0: [5 5 6 8 6 1 2 4 8 5 1 5 5 7 7 7 8 1 5 2 2 6 6 4]
1: [4 4 7 4 3 8 5 2 7 2 5 6 2 4 6 6 6 4 4 5 4 3 5 1]
2: [3 7 4 6 5 5 1 6 4 5 3 5 7 3 4 5 4 6 6 4 4 7 4 5]
3: [5 5 5 6 1 7 3 5 4 6 3 4 3 6 3 0 5 4 5 6 4 5 6 6]
4: [6 3 5 3 3 6 4 4 4 4 3 6 4 4 6 4 5 6 5 4 4 5 3 0]
5: [6 4 5 2 5 0 4 2 7 5 6 3 4 6 4 8 5 5 5 5 6 4 6 6]
6: [3 6 4 3 7 1 6 3 7 5 6 3 6 1 4 6 6 3 3 5 4 2 5 6]
7: [7 5 5 6 2 7 4 3 5 4 3 6 5 7 5 6 1 3 3 4 5 5 2 2]
8: [8 7 3 7 3 5 3 4 2 6 6 6 6 7 6 3 0 1 5 6 4 5 1 2]
9: [5 4 4 5 3 5 5 3 4 4 2 2 5 5 3 4 2 5 3 4 6 3 4 5]
10: [6 4 5 2 5 0 4 2 7 5 5 3 4 5 4 7 5 5 5 4 6 4 6 6]
11: [4 6 5 7 3 5 3 4 7 4 4 5 5 6 6 5 3 2 2 4 4 5 4 5]
12: [4 6 4 5 7 5 6 5 6 6 8 5 6 3 2 4 5 5 5 5 5 3 2 5]
13: [2 6 6 5 8 0 5 2 9 4 4 5 7 3 3 9 5 3 5 4 6 4 6 6]
14: [8 4 7 5 2 5 7 6 0 2 4 2 4 5 5 2 0 7 3 5 4 4 3 5]
15: [6 4 4 5 3 5 5 3 4 4 1 2 5 6 4 4 2 5 4 4 6 3 4 5]
16: [3 3 7 3 6 4 5 4 4 1 3 4 4 1 5 6 6 6 3 5 3 2 7 7]
17: [2 3 2 1 5 3 4 4 3 7 5 3 6 0 3 2 5 4 2 7 4 2 4 6]
18: [4 7 1 4 5 2 4 5 1 7 7 4 6 1 6 1 3 4 2 6 2 4 4 4]
19: [3 4 3 5 5 6 7 4 4 4 6 5 5 3 5 2 5 2 3 5 4 2 6 5]
20: [5 8 4 7 4 6 7 6 5 7 4 3 7 6 3 4 4 6 5 4 5 5 4 5]
21: [4 5 6 7 6 1 2 4 7 5 1 5 5 7 7 6 8 2 5 3 2 6 6 3]

[3 3 3 5 4 9 5 4 2 3 7 5 4 3 6 2 5 4 3 3 5 4 4 5] 19 4
[1 4 2 4 5 5 4 3 4 5 4 4 5 1 5 2 6 2 3 4 4 2 7 5] 19 17
[5 5 4 4 4 7 5 2 4 3 6 4 4 2 6 3 3 5 2 5 4 1 4 5] 19 9
[5 5 5 6 4 5 3 4 6 6 2 6 4 8 2 7 5 4 9 5 5 6 6 4] 2 20
[3 4 5 4 6 5 3 4 7 6 7 6 4 4 2 5 5 4 6 6 5 5 3 5] 12 2
[2 3 2 2 5 3 4 4 3 7 5 3 6 0 3 2 5 4 2 6 4 2 4 5] 17 18
[5 5 6 7 1 6 3 5 4 5 2 4 3 6 3 1 5 4 5 6 4 4 7 6] 3 15
[3 3 7 3 6 3 5 4 4 1 3 4 4 1 5 6 6 6 3 5 3 2 7 7] 16 6
[6 4 5 3 3 5 4 5 3 4 3 5 3 4 5 4 4 6 5 5 3 5 3 0] 4 7
[3 5 6 5 5 5 6 7 3 1 4 5 3 3 4 5 6 7 7 6 2 4 6 4] 16 4
[5 5 1 3 9 1 8 7 0 5 6 3 9 0 5 4 1 6 3 4 5 4 1 6] 18 17
[5 1 3 0 4 5 5 8 0 7 9 3 4 2 4 3 2 6 2 5 7 4 0 7] 17 18
[5 5 6 7 1 6 3 5 4 5 2 4 3 6 3 1 5 4 5 6 4 4 7 6] 3 15
[3 4 7 3 3 8 5 2 7 2 5 5 2 4 5 6 6 4 5 6 4 3 5 2] 1 4
[4 4 7 4 6 6 6 5 7 4 4 6 3 7 4 9 8 5 7 5 3 6 6 3] 1 21
[3 7 5 6 5 5 1 6 4 5 4 5 7 3 4 6 4 5 6 4 4 7 4 5] 2 11
[2 3 7 3 7 4 5 4 4 1 4 4 4 1 5 7 7 6 3 5 3 3 7 7] 16 6
[8 7 3 7 3 5 4 5 1 7 6 7 5 7 6 2 0 1 5 6 4 6 1 1] 8 7
[3 5 5 4 6 4 4 4 7 7 8 6 4 4 1 5 5 3 6 6 5 4 3 5] 12 6
